(in the rows, 128 means zero)
The same turns and mirrors carry the whole set onto itself, and each row onto the other rows of its family. Which rows share a family with each named row? Give them in list order.
These 40 rows form 5 families of 8 rows each.
mafek: [122 168 115 155  93  90 148 147]
sev: [118 133 142 156  83  90 153 123]
fedu: [138 100 126 136 118 173 148 144]
fize: [131 134 145 168  90 120 171 131]
kesa: [139 115 109 128 135 170 126 158]
Rozav: [114 105 101 108 120 153 111 136]
bovub: [121 158  91 102 117 111 111 141]
vani: [ 99 148 108 109 106  96 114 132]
doz: [133  89 134 153  97 149 150 131]
med: [119 163 101 114 135 116 108 151]
Kupu: [115 176  96 137 111  97 121 142]
kotur: [156  95 119 146 115 162 143 136]
Rigig: [134 156 129 146  91  80 151 135]
zer: [126  88 118 131 110 164 130 134]
sopam: [129 133  84 103 127 142 107 140]
kupo: [123 167 107 119 100  84 129 138]
namem: [106 150 126 133  92  81 134 126]
Femiz: [112 136 105  99 137 143 109 141]
vog: [136 143 131 167  89 102 169 156]
Sugud: [144 106  99 122 124 164 120 138]
doso: [128 171 130 161 106  89 147 139]
gule: [127 138 100 109 142 148 109 156]
Pego: [152  96 131 153 124 152 148 156]
ful: [148 107 123 152 120 169 148 154]
niser: [139 108 141 159 100 151 168 138]
dus: [117 161 137 155  95  94 158 128]
bip: [160 105 138 163 101 134 162 132]
vuk: [103 129  99  99 117 124 104 137]
samo: [117 177 113 132 122  92 124 145]
satar: [141 147 140 178  97 113 166 139]
Lafez: [128 126  95 122 146 148 103 145]
Mok: [125 110 111 112 134 166 124 145]
tef: [107 162 108 106 127 111 113 133]
Bimi: [128 109 144 163  85 119 159 126]
pid: [149 122 137 175 103 143 166 147]
lof: [149 112 139 167 101 128 166 156]
zuna: [143 101 113 136 143 160 121 152]
lita: [149 130 140 163  90 101 164 134]
tun: [107 172 121 129 108  90 133 129]
lak: [118 159  87 123 133 123 103 140]

The rest of the family of bovub: kotur, Rigig, sopam, kupo, Sugud, bip, lita
The rest of the family of med: kesa, doso, gule, ful, samo, satar, pid
The rest of the family of tef: fedu, fize, Femiz, niser, dus, Mok, tun

